In the rows, 128 means zero.
Each path below is one point turned by a fixed rotation once a step. After each direction that follows a path, write how fast that rotation turns it, in deg/step (0 if it stays still).
Each turn is a multiple of 5 degrees from 10 to 175, or 0.
Each row of a path follows its step; steps can be skipped.
path 1
step 0: [129 129 123 114 136 115 118 112 113 126 146 120 117 122 136 120 140 136
 145 138 120 133 131 133 126 131 129 128 127 120 136 118 125 122 127 127
 123 130 133 124 125 127 129 124 127 133 133 125 121 120 141 120 134 127]
step 1: [139 119 135 113 128 130 140 125 120 126 148 127 122 124 127 121 137 113
 113 121 128 134 135 124 133 130 134 122 121 134 137 144 131 131 123 128
 130 124 124 124 138 128 136 134 126 111 120 129 135 134 141 131 124 129]
step 2: [116 117 118 122 138 126 136 120 136 133 133 120 134 136 135 128 116 127
 128 122 121 121 115 142 114 129 139 139 125 133 130 127 126 128 114 131
 122 135 129 114 116 122 126 133 130 121 120 131 133 124 136 121 124 112]
step 3: [140 115 124 115 124 113 131 126 120 134 122 117 127 133 139 115 120 132
 126 116 127 139 126 136 142 121 120 116 126 125 120 130 119 132 136 124
 125 124 129 125 127 126 145 120 135 130 130 137 127 131 123 116 139 121]
step 4: [135 117 132 128 135 135 140 126 128 135 128 131 129 111 123 134 129 120
 135 124 132 141 121 124 123 122 128 124 125 149 120 125 137 120 124 137
 117 133 129 125 121 115 136 121 115 123 129 130 132 143 112 131 121 125]
step 6: [127 136 125 124 119 114 117 134 123 135 137 123 123 120 128 133 124 116
 117 122 131 138 144 127 127 121 135 121 129 135 120 122 125 129 128 129
 143 124 132 136 130 119 149 132 124 138 125 112 118 135 129 132 123 118]
step 7: [115 122 125 149 140 140 128 125 125 139 127 120 120 134 131 138 124 135
 119 126 136 143 138 120 123 127 146 126 137 129 122 127 129 122 122 130
 130 138 122 115 128 128 121 129 129 114 126 132 120 139 132 131 128 130]
step 9: [134 123 130 125 124 150 127 129 131 131 123 135 133 123 127 131 130 135
 114 121 135 122 129 117 122 130 118 129 129 122 117 114 121 132 139 136
 136 127 109 111 129 123 142 125 127 135 127 122 118 131 116 135 122 122]
step 10: [133 126 133 144 132 136 125 117 133 134 114 129 138 128 122 131 130 131
 134 138 145 123 117 131 123 141 137 123 133 127 115 136 118 141 119 133
 130 126 134 140 132 135 122 122 130 136 136 139 122 134 129 141 133 125]
step 11: [119 146 125 130 118 136 115 118 122 123 125 142 132 117 124 126 116 131
 122 141 126 131 130 136 140 127 126 133 123 134 116 112 128 131 135 118
 127 120 124 135 124 139 139 136 126 141 131 129 134 129 135 129 126 141]
step 12: [129 125 140 136 123 143 114 129 117 124 129 126 125 128 116 139 129 132
 128 140 135 119 149 133 130 131 120 138 131 132 137 135 132 132 128 129
 135 131 126 121 127 116 124 138 126 124 131 123 124 130 124 142 150 126]
Speeds:
[127 123 128 124 127 129 131 129 129 129 130 130 126 128 132 129 127 127
 133 128 128 128 129 131 130 130 131 127 126 128 129 128 129 126 129 133
 132 127 129 132 125 124 130 128 129 126 124 130 131 128 129 124 131 130] => 25
[128 127 127 126 132 125 122 131 129 127 132 131 129 128 131 128 128 130
 125 128 128 128 133 132 128 130 123 128 126 124 129 125 125 126 128 125
 127 127 128 129 127 127 130 128 126 130 128 128 127 128 124 128 130 126] => 125
[130 127 130 128 125 127 129 130 126 126 131 128 127 128 128 131 133 128
 130 130 127 129 126 129 127 131 126 127 127 131 127 127 129 126 132 127
 128 128 126 124 127 127 124 121 130 128 132 128 124 126 123 125 127 129] => 80
path 2
step 1: [145 119 137 114 144 142 125 135 123 135 147 123 125 123 124 137 118 144
 134 119 115 123 108 143 128 123 128 132 124 138 125 128 125 132 128 129
 135 124 139 143 121 132 129 135 131 124 120 128 121 122 129 123 120 130]
step 3: [134 120 126 121 130 135 118 117 125 132 128 128 123 127 116 125 125 129
 132 130 122 125 121 144 148 112 118 149 124 134 135 139 140 126 138 123
 136 120 142 137 133 127 124 136 133 124 114 121 140 121 141 122 125 117]
step 4: [128 132 121 115 137 119 127 143 124 122 125 123 148 121 117 120 132 126
 130 122 124 136 122 148 126 130 129 135 115 132 127 129 118 109 136 129
 124 123 133 110 125 124 133 133 141 134 121 109 136 125 124 123 113 128]
step 5: [130 124 127 143 130 137 121 131 145 131 135 125 141 132 130 115 142 133
 126 114 120 136 115 129 130 122 123 133 115 126 134 141 129 137 131 131
 135 122 153 128 136 127 129 143 134 112 125 124 134 116 138 128 125 119]
step 6: [135 116 134 126 145 127 138 142 122 127 116 153 134 124 115 128 126 136
 125 112 120 131 121 127 132 131 130 143 122 121 122 133 131 108 128 129
 131 118 126 121 129 133 136 140 140 116 131 119 126 125 132 133 122 136]
step 7: [137 118 131 122 145 131 135 129 137 146 148 128 129 122 131 128 135 130
 126 120 109 132 111 138 131 135 116 128 119 132 122 119 128 133 128 118
 125 122 143 134 122 125 132 135 128 111 119 135 129 126 117 129 116 119]
step 8: [139 122 133 124 143 127 135 139 123 126 125 124 127 126 120 143 132 141
 135 123 114 132 110 138 121 130 122 129 132 128 130 128 129 110 117 133
 143 132 131 138 130 139 135 130 129 129 130 108 121 119 150 131 128 115]
step 9: [133 119 129 121 131 143 124 128 135 138 133 133 127 108 124 130 132 122
 128 136 108 131 123 137 130 117 114 140 117 141 143 132 145 118 134 116
 129 116 126 133 129 122 125 128 137 125 122 119 141 138 128 127 126 115]
step 10: [136 128 124 120 134 119 132 130 114 131 127 118 134 130 110 127 125 127
 122 125 119 142 122 156 135 125 133 128 125 125 125 134 124 123 135 139
 146 129 135 131 134 121 130 140 138 134 116 112 139 124 134 119 115 121]
step 11: [133 122 130 134 132 147 120 138 144 124 130 119 146 122 119 122 136 130
 133 113 122 138 122 134 121 114 126 139 106 139 139 141 115 125 133 120
 121 120 132 126 128 126 134 133 131 127 120 117 127 126 133 124 126 132]
step 12: [137 123 131 139 146 130 126 138 128 137 122 144 140 142 122 115 133 127
 125 117 121 123 125 133 146 129 118 131 120 119 120 136 143 122 133 138
 148 123 136 125 135 129 134 138 142 123 125 114 129 127 126 126 121 131]
Speeds:
[128 128 131 128 124 131 125 131 131 125 125 129 131 128 129 128 133 130
 125 130 126 126 128 127 127 130 127 129 128 130 128 129 131 132 126 127
 131 127 128 129 131 131 131 129 125 131 133 126 126 128 131 130 129 128] => 115
[125 125 128 128 127 128 128 129 128 125 131 128 127 133 128 124 129 123
 127 125 131 130 130 131 126 128 126 126 129 128 126 133 128 129 132 127
 127 126 127 127 126 126 129 132 128 124 130 124 126 126 128 130 130 131] => 55
[131 128 128 122 127 126 128 128 126 127 129 126 130 128 127 130 130 128
 126 128 128 131 127 133 129 133 130 129 129 132 124 125 125 132 130 126
 126 128 129 127 127 129 129 131 126 130 127 132 128 127 126 126 125 129] => 115
[127 127 126 126 130 129 125 121 129 128 129 130 131 127 128 125 129 129
 129 121 126 129 127 128 128 129 130 127 124 124 125 128 128 129 124 130
 129 127 125 126 130 131 131 126 129 127 129 131 128 128 126 129 131 129] => 55
path 3
step 0: [145 126 119 124 126 138 119 131 129 126 131 141 129 129 126 120 131 114
 116 137 129 135 127 133 124 138 128 134 135 131 127 124 129 130 151 120
 130 123 139 114 146 118 125 129 135 113 127 127 134 120 118 128 147 122]
step 1: [131 136 142 132 144 138 130 115 128 119 128 119 124 128 130 127 124 120
 133 135 132 126 135 134 113 150 125 126 122 118 136 136 134 114 107 128
 141 113 114 128 129 123 129 125 129 128 125 118 136 134 138 134 134 128]
step 2: [125 130 122 108 143 134 131 115 130 126 133 115 137 136 127 129 135 133
 138 131 122 139 137 116 130 133 123 123 141 128 113 134 121 130 136 135
 128 138 145 126 113 133 128 130 132 128 134 142 135 137 130 141 115 132]
step 3: [127 124 114 128 118 127 119 133 122 127 142 138 121 125 140 113 113 109
 122 138 128 134 126 123 127 127 131 135 132 122 139 114 122 132 120 124
 115 128 127 135 121 128 129 138 142 132 117 147 138 124 126 129 123 121]
step 4: [118 138 134 135 123 131 140 132 132 137 123 139 122 126 128 130 126 133
 124 125 132 128 122 127 116 125 114 117 120 115 115 130 131 125 112 130
 107 124 127 137 127 127 139 114 114 129 128 119 132 131 145 137 122 113]
step 5: [140 118 118 127 137 123 132 129 132 140 125 132 122 142 120 140 122 140
 133 119 121 128 128 133 139 134 123 127 119 136 127 118 125 143 156 128
 126 121 122 132 118 137 127 128 132 121 130 126 122 122 131 135 108 130]
step 6: [133 114 132 134 129 114 115 128 107 123 148 130 125 116 123 116 124 131
 130 119 124 134 128 142 136 125 134 133 135 128 130 127 131 117 127 123
 117 125 117 132 133 119 134 131 123 105 120 121 126 123 121 123 138 125]
step 7: [129 149 136 119 121 134 126 132 132 133 145 130 119 124 129 138 141 141
 125 129 132 136 129 132 126 140 126 134 137 121 128 144 122 125 127 131
 138 126 128 115 137 131 136 104 124 138 125 111 121 122 132 123 125 129]
step 10: [130 135 121 125 126 131 124 108 129 139 118 141 119 133 134 134 136 104
 140 124 135 135 133 125 130 133 126 130 124 128 131 129 128 134 116 121
 137 115 139 135 126 133 127 114 118 147 132 130 120 128 141 125 124 120]
step 11: [133 116 124 139 140 129 124 130 135 123 117 128 133 137 134 124 137 121
 119 133 136 125 138 136 138 133 123 124 123 136 112 127 125 133 136 127
 113 127 135 124 142 110 135 140 127 118 130 135 139 140 131 137 108 125]
step 12: [125 139 124 120 137 129 137 127 107 122 132 133 130 127 127 119 115 136
 118 132 118 125 133 128 124 142 136 118 129 125 144 115 132 126 128 121
 125 122 119 113 129 129 127 138 117 120 108 131 122 126 147 128 124 130]
Speeds:
[124 128 130 128 126 129 126 126 127 129 130 130 124 132 129 127 126 132
 125 126 123 125 128 126 129 128 129 131 124 128 127 124 127 129 127 127
 128 132 128 130 131 127 131 131 125 126 129 130 125 127 131 131 124 126] => 45
[128 129 131 130 130 130 132 128 129 127 127 131 131 130 125 133 130 130
 129 129 127 123 128 129 123 130 127 127 127 130 130 130 128 130 127 129
 123 126 127 127 130 129 128 131 134 125 127 129 126 128 131 128 129 126] => 100
[129 126 130 127 129 127 128 121 125 127 128 127 124 129 126 125 127 128
 129 126 134 126 132 128 128 124 129 124 126 129 127 127 129 127 125 129
 126 129 128 132 126 127 128 131 129 130 127 126 127 127 130 125 132 126] => 160
[129 127 131 127 127 124 129 131 129 128 130 128 127 123 128 126 129 123
 129 129 123 128 128 129 131 128 127 124 124 124 131 125 125 126 128 131
 129 127 131 125 129 128 130 131 130 127 127 126 127 128 131 130 132 128] => 125
path 4
step 0: [130 137 135 134 124 134 131 118 123 123 128 120 120 133 126 126 123 133
 118 147 120 128 118 132 122 147 123 131 136 126 124 122 119 132 141 133
 148 137 126 127 123 149 131 130 121 133 128 125 111 122 118 117 125 117]
step 1: [125 131 127 132 135 141 135 130 134 141 129 115 124 136 133 126 117 150
 130 133 123 127 137 115 123 132 136 123 131 127 124 123 118 141 123 130
 126 133 112 127 135 132 131 123 133 147 113 136 110 123 127 123 114 124]
step 2: [121 119 115 122 132 143 130 127 119 124 117 121 126 142 122 118 114 130
 137 131 118 123 123 118 127 133 117 131 137 132 117 119 129 127 122 135
 116 120 119 116 123 137 119 135 124 130 115 138 126 119 128 140 131 112]
step 4: [134 117 118 122 140 137 135 125 131 128 122 125 130 134 130 121 137 145
 141 127 131 127 132 128 120 147 127 127 140 124 114 130 131 120 125 133
 139 128 139 123 124 137 136 131 122 127 153 131 139 114 122 122 122 134]
step 5: [135 115 121 131 126 142 128 131 131 129 117 134 127 126 145 125 139 142
 135 135 119 121 127 130 111 128 123 143 130 123 136 133 123 115 119 129
 136 145 136 122 118 118 137 130 133 131 124 131 122 120 143 123 116 131]
step 7: [144 120 108 135 119 121 147 128 125 125 116 134 120 116 136 127 135 114
 131 129 125 129 129 130 121 131 132 128 122 129 125 127 125 133 111 133
 132 118 118 124 116 128 131 125 141 113 124 137 126 126 125 135 144 140]
step 8: [125 115 125 135 135 120 142 139 139 130 117 139 123 129 125 118 142 113
 137 131 117 135 145 129 124 128 141 122 119 132 125 132 119 117 133 117
 129 126 128 116 136 139 129 126 129 112 132 116 127 132 119 125 126 138]
step 9: [133 139 108 132 137 102 131 121 133 126 121 133 127 123 128 115 135 126
 121 135 132 127 141 135 122 129 126 133 128 123 127 135 114 117 136 125
 143 138 123 125 128 126 120 129 127 113 133 122 119 123 136 125 125 110]
step 10: [137 127 122 138 134 114 129 136 132 138 132 137 125 125 147 119 125 131
 128 129 128 102 143 109 136 119 136 127 125 133 135 128 130 130 139 125
 131 121 123 125 140 120 134 120 133 125 128 124 123 128 137 126 125 113]
step 11: [127 138 124 126 132 113 129 118 121 137 123 131 125 134 139 107 116 128
 127 128 133 119 132 125 136 116 120 130 117 136 131 122 139 111 122 133
 113 119 131 133 126 138 132 121 137 112 121 126 137 125 131 136 140 123]
step 12: [121 123 132 140 135 112 123 124 139 139 130 122 113 116 133 112 118 111
 128 134 122 127 109 128 130 112 125 132 135 130 129 126 128 126 137 126
 131 124 136 132 138 137 136 122 132 124 137 129 137 133 137 132 137 143]
Speeds:
[128 128 130 127 129 127 128 130 129 130 129 130 128 128 131 128 127 128
 127 127 127 132 132 126 128 129 131 124 126 133 128 130 131 130 126 125
 127 130 129 129 130 131 129 126 121 128 126 130 129 127 129 131 121 130] => 155
[130 131 131 133 127 127 130 129 131 129 128 129 130 130 127 132 130 125
 126 128 127 131 129 125 127 127 132 126 128 129 126 126 126 124 128 129
 129 127 130 129 127 127 129 129 129 126 127 132 123 127 125 129 130 122] => 40
[126 131 125 128 127 128 129 129 129 129 128 129 130 127 129 126 125 126
 124 129 132 127 126 129 127 129 127 129 128 130 126 127 131 129 134 128
 129 128 129 130 136 128 132 130 130 124 123 125 126 128 127 129 128 129] => 25
